128 stands for zero in the data rows.
Here are some rows, each followed by its group. Groups can overlap.
[186 163  74 172  28  96 117  38  39 148 188 165  45 138  77  54 157 111 184  97  85  67 122 186  61 176 134  49 190 189] 1
[111 111 107 111 119 141 136 126 116 113 105 109 110 131 144 105 117 111 114 110 101 107 111 105 142 106 113 132 108 110] 2
[131 103 147  99 103 134 145 100 109 110 167 167 120 159 119 128 170 150 113 156 155 141 139 167 110 168 127 104 160 146] 3
[196 194  80 205 128 145 150 135 114 179 172 158 105 150 144  96 158 117 203  96  82  83 136 165 142 161 165 139 180 185] 1
[ 76 112 177  94 177 101  86 165 183 126  61  60 187  74 116 186  63 145  86 158 170 182 138  59 132  59 133 150  64  71] 4
[113 114 109 112 119 139 133 131 114 110 109 111 112 122 144 110 114 108 108 107 105 106 112 105 144 106 111 136 110 113] 2
[115 109 123 111 149 146 149 144 141 110 133 146 135 154 145 132 149 113 113 117 121 123 113 140 149 142 113 143 129 128] 2
[141 110 139 116 126 141 153 128 128 109 164 163 130 155 138 133 158 127 130 133 138 134 117 162 130 167 116 130 158 150] 5
[100 108 167 102 166 120 102 162 166 111  98  81 171  85 137 168  79 145  97 155 164 165 129  94 149  89 117 155 100 103] 6
[100 106 171 101 167 117  97 166 167 109 100  83 169  87 126 172  76 141 100 153 168 172 128  95 143  91 116 155 103 102] 6
[207 179  73 196  41 112 125  50  43 167 190 168  48 141  91  56 160 117 202 101  84  64 138 184  78 175 153  64 196 199] 1
[ 83 110 161  94 126 143 151 126 128 126  96 133 136 153 137 144 144 157  86 161 163 153 147 109 129 119 136 126  88  86] 1
[187 179  76 196  43 134 148  55  48 160 166 159  53 156 115  62 162 108 198  96  84  70 123 161  89 159 139  70 171 178] 3
[ 92 104 139  97 134 146 138 134 137 112  90 100 136 125 146 137 110 128  92 134 139 138 126  89 142  91 117 137  91  91] 6
[163 169  79 175  95 141 137 112  86 159 138 122  82 127 144  78 125 115 176  99  84  75 132 132 141 126 150 127 147 155] 4
[ 94 103 148  96 149 135 126 147 146 110  92  86 143 114 144 145  94 136  94 140 148 148 127  86 145  88 120 148  90  91] 6
[113  99 154 102 140 147 147 139 143 112 142 152 144 157 139 148 155 147 104 151 152 150 138 150 138 152 121 138 133 125] 5
[116 108 126 111 132 136 132 141 129 110 120 119 123 130 147 123 120 121 114 122 127 123 118 119 145 121 112 141 122 120] 2
[158 177  76 177  68 143 144  89  57 174 138 135  52 141 143  57 134 123 173 102  84  66 139 131 127 130 157 112 140 148] 3
[ 88 115 190  96 161 146 148 153 170 134 123 149 172 153 144 176 155 177  84 188 191 184 166 135 145 141 151 147 109  94] 4
[206 175  88 196  67 111 127  67  74 155 188 167  75 144  91  79 158 106 207  97  91  84 116 186  86 179 132  70 196 205] 4
[105 104 106 104 133 143 141 132 124 109 118 138 117 144 144 111 146 109 104 102 105 107 112 123 144 130 112 139 111 107] 2
[103 118  97 117 159  92  77 162 149 118  79  57 134  57 114 123  48 106 108 100  98 109 110  71 132  65 117 154  86  93] 4
[106 110 100 110 115 143 140 124 108 113 102 118 103 133 141 101 127 110 107 103  95 102 110 105 141 111 114 130 102 103] 2
[146 122 118 130 160 141 146 158 163 116 153 155 158 145 149 146 155 109 136 107 111 134 106 157 153 157 112 155 154 149] 6
[ 89 116 193  96 143 142 148 136 149 137 128 154 157 153 139 162 160 191  87 201 200 182 180 139 134 148 163 132 112  98] 3
[ 77 106 164  98 174 121 107 164 179 115  66  71 180  92 128 179  75 136  84 143 153 168 128  68 146  68 119 156  68  72] 3
[136 150  74 152  86 143 148 100  80 146 131 141  76 146 136  72 144 110 142  96  82  75 127 131 124 135 138 117 133 134] 7
[173 150 107 166 114 140 148 119 113 133 163 159 113 156 140 111 157 105 173 102  99 106 110 163 129 161 122 121 167 171] 7
[165 169  99 177 156 135 128 156 151 149 144 131 143 129 145 130 131 109 176  98  91 108 124 140 148 137 137 151 148 158] 1
[201 170  93 192  65 109 128  67  74 145 189 169  77 143  95  85 160 107 203  94  86  88 116 183  82 178 130  73 198 199] 4
[121 112 170 112 174 118 111 164 180 109 123 118 184 113 124 186 115 127 117 142 159 180 121 124 139 124 113 152 127 125] 6
[115 108 106 110  71 120 142  75  79 110 138 164  87 155 103  90 167 109 109 111 110 101 111 152  90 157 113  81 130 123] 6
[115 112 113 112 122 140 137 131 117 113 109 111 113 124 146 111 112 110 115 113 109 111 110 107 145 105 112 139 114 111] 2
[ 76 111 187 103 175 132 115 166 180 125  66  83 185 105 135 193  90 162  86 174 187 188 153  67 144  73 142 154  69  70] 3
[193 190  85 200 133 145 147 138 124 175 166 153 110 151 146  98 152 118 206  95  80  87 139 159 147 157 160 145 173 180] 1
[132 113 157 120 176 131 128 164 180 112 137 137 179 124 136 175 134 121 124 127 143 168 109 139 143 138 110 157 140 136] 6
[133 117 138 118 147 144 149 143 151 106 150 156 148 155 142 146 154 118 131 123 131 144 118 149 144 153 113 140 144 137] 2
[206 203  73 213 108 144 153 112  92 187 182 166  85 157 140  75 167 128 219 103  79  70 154 175 126 174 167 124 190 200] 1
[187 159  96 176 105 130 143 107 100 137 181 174 106 156 123 102 168 106 183  97  92 101 112 177 116 172 128 113 186 188] 5
[ 79 120 195 101 177 135 127 167 182 136  85 107 185 124 142 188 114 175  84 187 198 188 163  91 144  98 149 155  75  74] 4
[136 115 147 123 171 133 133 166 179 115 146 144 175 134 136 166 141 113 126 123 133 156 110 144 143 143 111 153 139 140] 6
[ 77 119 208  99 178  75  61 160 188 133  59  41 192  44  92 204  34 186  84 204 217 211 170  52 108  47 152 134  64  70] 1
[115 107 122 111 129 138 135 140 124 114 116 114 119 126 147 118 120 120 111 119 120 120 118 116 145 111 112 143 117 118] 2
[135 116 146 124 148 146 149 138 148 109 148 155 150 157 143 152 155 127 129 126 138 150 117 154 139 155 109 137 148 143] 2
[117 110 172 108 176 110 101 164 182 111 115 107 184  97 116 182  98 140 113 152 167 182 122 118 132 112 110 151 119 119] 6
[137 117 141 128 171 139 136 167 171 114 143 145 173 142 139 168 142 111 130 114 126 153 108 149 147 146 114 158 145 139] 6
[ 91 102 131  97 122 144 144 123 126 109  90 113 126 139 141 129 126 127  91 131 132 132 123  95 134 101 114 125  92  90] 6
[196 194  73 204  65 139 152  78  67 180 168 160  67 159 126  69 159 119 206 101  82  70 140 166 112 162 161  90 175 181] 4
[205 198  76 213  58 130 142  72  63 179 180 170  69 154 112  68 164 112 214 100  84  73 139 176  89 171 166  76 188 196] 4
[ 80 107 167  93 181  91  75 163 183 115  57  52 184  62 104 182  50 139  83 148 159 174 133  55 124  52 127 148  62  69] 4
[130 111 132 116 153 144 146 148 142 110 143 151 148 152 148 144 153 113 120 120 123 135 113 148 144 149 111 144 141 135] 2
[153 111 129 115  91 129 143  86  97 107 172 166 105 155 121 113 161 130 136 136 139 124 124 173 103 167 117  92 172 164] 3
[140 120 137 124 168 140 140 164 168 118 149 146 167 144 143 163 146 110 132 111 124 151 114 149 146 149 111 155 148 142] 6
[112 118 149 116 177 110  96 164 175 115 100  85 175  83 118 170  82 113 114 124 137 161 113  96 136  92 109 151 103 111] 1
[133 118 133 114 147 146 149 148 150 114 148 152 150 155 140 147 157 116 121 124 128 142 115 150 144 151 112 143 144 137] 2
[ 75 111 150  99 156 134 125 155 155 122  75  92 153 117 145 153 101 145  86 150 152 152 143  83 146  86 132 154  74  74] 7
[ 82 101 144  93 166 117 100 163 162 115  66  67 159  84 127 157  72 129  85 133 138 147 125  67 144  66 116 160  68  76] 5
[ 76 110 171  96 178  98  84 166 184 119  60  54 183  67 113 185  54 146  84 155 169 178 135  58 126  56 125 144  66  71] 4
[190 191  74 202  71 142 148  80  68 173 166 155  69 152 135  69 161 113 203  99  79  70 137 160 114 159 157  96 172 179] 4
[133 135  98 142 126 135 128 135 113 129 114 105 108 116 146 107 107 105 138 100  94 101 114 107 149 107 128 139 119 129] 5
[117 111 133 106 135 143 136 140 129 109 122 121 127 130 145 126 126 124 113 132 131 131 119 124 146 124 118 146 125 122] 2
[209 189  79 208  60 115 131  63  64 169 187 173  70 151  98  72 162 109 215  94  82  74 127 180  81 174 148  68 194 203] 4
[ 75 129 219 108 178  83  68 161 185 147  57  42 196  48  98 203  42 204  88 211 229 212 187  53 121  47 171 142  65  68] 1
[ 75 133 218 111 176 101  84 161 183 154  57  53 194  66 117 196  51 206  93 221 228 213 187  56 133  56 174 148  62  70] 1
[ 78 118 187 100 176 118 114 160 183 132  72  85 185 106 130 186  92 172  87 180 190 189 157  75 141  81 145 154  68  73] 4
[ 78 116 163  98 162 134 131 156 161 130  76  92 160 115 144 157  98 160  89 161 164 161 153  79 152  85 140 151  76  74] 7
[180 131 103 155  65 124 140  68  73 119 177 170  80 155 108  88 169 112 171 112 105 100 111 173  91 167 116  79 179 184] 3
[ 88 108  95  98 126 139 135 136 121 107  93 108 110 130 149 103 119 108  90 106  99  99 113  97 143 105 114 147  91  89] 7
[149 124 118 131 157 143 147 157 159 114 158 158 153 150 146 143 157 108 139 104 107 129 110 158 150 158 114 154 153 153] 6
[137 110 138 121 134 145 148 140 134 111 154 156 136 153 142 136 158 131 126 138 141 141 120 152 138 159 115 137 153 146] 7
[164 120 128 133 105 124 137 100 112 110 182 171 116 149 112 119 168 127 151 128 127 126 113 178 105 176 112 100 178 175] 4
[ 79 109 146  93 155 136 128 158 156 120  78  93 152 115 141 150 101 143  85 145 145 143 135  80 148  84 131 153  74  77] 7
[ 97 102 153  99 151 129 119 153 152 108  91  83 152 102 144 155  85 135  96 144 151 153 131  91 148  85 116 146  94  98] 6
[ 76 125 206 106 160 146 149 155 168 149  96 132 175 149 144 184 144 202  86 212 217 197 189 110 143 122 171 145  85  80] 3
[185 186  74 196  44 141 149  64  48 171 159 151  50 154 122  54 154 112 191  95  82  68 129 156 100 154 149  81 165 173] 3
[ 81 114 186  96 160 139 129 159 165 133  87 103 162 122 143 171 113 175  85 182 188 173 164  94 147 101 147 154  83  82] 7
[117 108 129 107 140 140 136 140 130 109 123 119 127 128 143 125 120 126 105 129 130 128 119 121 149 124 112 145 123 119] 2
[118 107 132 108 132 139 136 139 129 113 124 124 132 128 144 125 127 125 111 131 136 130 119 126 141 125 115 141 126 120] 2
[137 104 139 116 128 141 148 129 129 109 158 162 134 153 140 137 166 127 127 136 139 141 124 159 130 161 116 133 155 147] 5
[ 84 104 186  98 176  83  70 161 186 110  74  55 187  56 104 191  54 146  86 161 176 186 131  68 122  63 120 142  77  81] 1
[134 112 143 122 147 148 149 141 148 114 150 158 152 156 142 151 159 117 129 130 137 150 113 153 142 154 113 140 146 143] 2
[195 172  89 190 102 131 144  98  97 157 180 173  95 157 124  95 168 105 197  98  89  90 119 174 113 175 137 109 188 191] 5
[153 125  90 133  84 130 138  91  89 120 173 173  88 151 114  89 169 107 145 101  95  87 109 173 109 169 115  98 167 161] 6
[127 134  99 133 129 133 120 140 118 130 110  97 114 104 140 110 102 101 134  99  99 104 113 102 147 100 121 147 115 122] 5
[133 118 159 120 173 125 121 164 180 115 136 133 180 126 133 175 125 118 124 131 148 169 116 137 141 133 111 157 136 132] 6
[194 170  91 187 100 133 145 105 100 147 180 169  96 150 123  99 166 106 193  95  89  91 119 174 116 174 133 107 186 189] 5
[190 173  77 193  45 133 150  56  52 154 170 162  58 155 116  63 163 105 196  93  83  76 118 166  98 163 135  72 175 178] 3
[152 122  93 133  82 120 139  83  79 117 170 171  81 150 113  81 161 106 141 102  94  90 109 171 100 173 113  87 167 158] 6
[ 88 113 112 104 170  84  63 164 164 115  67  46 155  53 103 141  39 109  95 107 106 121 106  64 129  53 112 147  74  85] 4
Which 5 groups are nearest to each row below, nearest first, going by the distance to the centre of the group?
[115 113 110 112 121 144 134 130 116 115 107 110 112 127 144 109 115 111 110 111 108 111 113 105 145 104 110 136 113 111]: 2 7 6 4 5
[ 83 101 128  96 172  79  59 166 168 106  67  44 163  45  97 148  31 110  89 113 116 138 112  57 126  50 111 146  71  79]: 7 6 1 4 2
[122 113  98 111  50 102 123  50  63 109 155 172  73 146  86  81 166 112 112 107 100  90 109 163  70 168 116  62 144 131]: 3 5 4 2 1
[119 110 120 113 143 145 146 145 138 111 133 144 131 148 148 129 152 113 115 116 115 121 116 140 143 145 112 146 128 122]: 2 6 5 7 3
Which 5 groups are nearest to each row below, nearest first, going by the average distance to the group's rows?
[ 90 103 142  92 106 137 149 104 113 123 108 143 122 154 119 128 158 145  84 148 153 139 132 122 114 132 128 109 101  91]: 2 7 6 5 3
[ 82 127 204  99 159 145 146 148 168 146 103 137 170 149 145 178 147 201  82 211 218 191 184 114 146 133 171 146  90  82]: 7 6 2 3 5
Which 5 groups are nearest to each row below, nearest first, going by the distance to the group's nearest row?
[118 111 125 115 142 146 147 149 141 110 137 148 139 148 146 132 151 116 118 117 120 126 116 144 145 144 109 148 131 122]: 2 7 6 5 3
[ 75 104 157  93 178  86  73 161 183 114  57  49 181  55 106 177  43 131  82 139 150 167 125  53 123  48 120 144  63  72]: 4 1 3 5 6
[ 95 106 161  95 148 142 147 150 149 121 122 141 152 146 143 154 149 157  90 160 166 159 142 130 147 137 132 144 113 104]: 5 1 4 3 2
[102 107 176  98 150 145 150 146 155 127 141 156 159 156 143 167 161 167  92 179 184 173 159 152 139 158 142 138 132 114]: 4 3 5 1 2
[131 146  76 139  87 145 145 102  82 141 125 134  76 144 138  76 146 113 134  99  85  74 123 127 132 129 137 120 129 127]: 7 4 3 5 2
[109 106 176 105 178 108  96 165 180 109 109  96 180  87 124 180  86 140 110 157 173 182 128 107 136 104 115 150 112 111]: 6 1 3 4 7
[115 108 107 107  74 118 138  76  81 109 135 170  86 157 104  94 169 112 108 112 107 102 113 147  88 156 112  80 127 120]: 6 3 7 4 2
Which 4 groups are nearest to each row below, nearest first, going by the distance to the group's nearest row?
[114 101 157 103 145 143 147 141 147 112 136 146 147 146 146 146 149 145 105 151 159 154 131 143 145 144 123 144 133 124]: 5 2 7 6
Which 3 other groups have their centres nearest to the centre of group 1, nearest first?
4 3 7
Which 4 groups are nearest to each row below, nearest first, going by the average distance to the group's rows?
[ 80 108 152  92 183  85  66 163 179 115  58  45 175  54 103 174  39 126  84 132 148 161 123  52 125  46 119 144  66  70]: 7 6 2 4
[156 128  94 138 109 134 142 109 103 122 171 172 102 155 125  96 165 102 146  99  96  91 111 172 125 169 111 115 167 162]: 5 2 6 3
[194 176  90 188  95 130 141  99  97 157 178 168  96 155 120  94 167 106 200  95  89  91 120 174 112 171 138 107 182 188]: 5 3 2 4
[183 175  83 185 100 143 152 104  95 160 169 162  94 153 134  92 162 104 191  91  86  91 125 164 120 158 142 109 169 179]: 5 2 3 4
[150 128 119 133 156 140 147 155 151 121 160 160 144 151 145 137 157 108 141 105 107 124 106 159 148 163 111 153 156 152]: 2 6 5 7
[193 176  89 189  99 135 145 102  98 155 178 164  95 156 121  94 167 109 196  96  88  87 127 173 118 167 143 105 181 191]: 5 3 2 4
[ 77 119 191 104 175 128 118 166 182 135  74  94 186 109 134 186 100 170  88 181 192 190 157  80 142  87 149 155  71  72]: 7 6 2 4
[ 77 126 204 102 169 129 122 163 178 146  69  83 181 104 144 186  88 195  89 204 207 194 184  70 148  72 166 156  70  72]: 7 6 2 1
[173 168  85 177 101 141 149 109  99 159 153 150  96 153 137  94 152 110 177  90  87  91 123 147 131 148 137 119 159 166]: 5 2 3 7
[ 88 108 129 103 158 111  94 162 153 113  70  62 145  75 127 141  54 114  90 116 121 129 117  65 147  62 112 154  77  81]: 7 2 6 5
Which 3 other groups have their centres nearest to the centre of group 2, nearest first?
6 7 5
Which 3 other groups have their centres nearest to the centre of group 7, nearest first?
2 6 4
Which 4 groups are nearest to each row below, nearest first, going by the distance to the centre of the group?
[159 161  89 164 109 142 147 117 105 147 142 132 101 137 143  95 138 105 165  94  88  92 120 136 137 133 135 127 145 151]: 5 3 4 2
[145 120  92 131  71 120 136  77  74 117 167 168  77 148 103  83 163 103 137 101  98  87 111 171  93 173 111  84 163 154]: 3 5 4 2
Which 3 other groups have their centres nearest to the centre of group 4, nearest first?
1 3 5
Group 2 spreads out most along one direction. Which 3 other groups' directions of most spread are closest to that one, closest first?
5 4 7
Which 3 other groups have their centres nearest to the centre of group 3, nearest first?
5 4 1
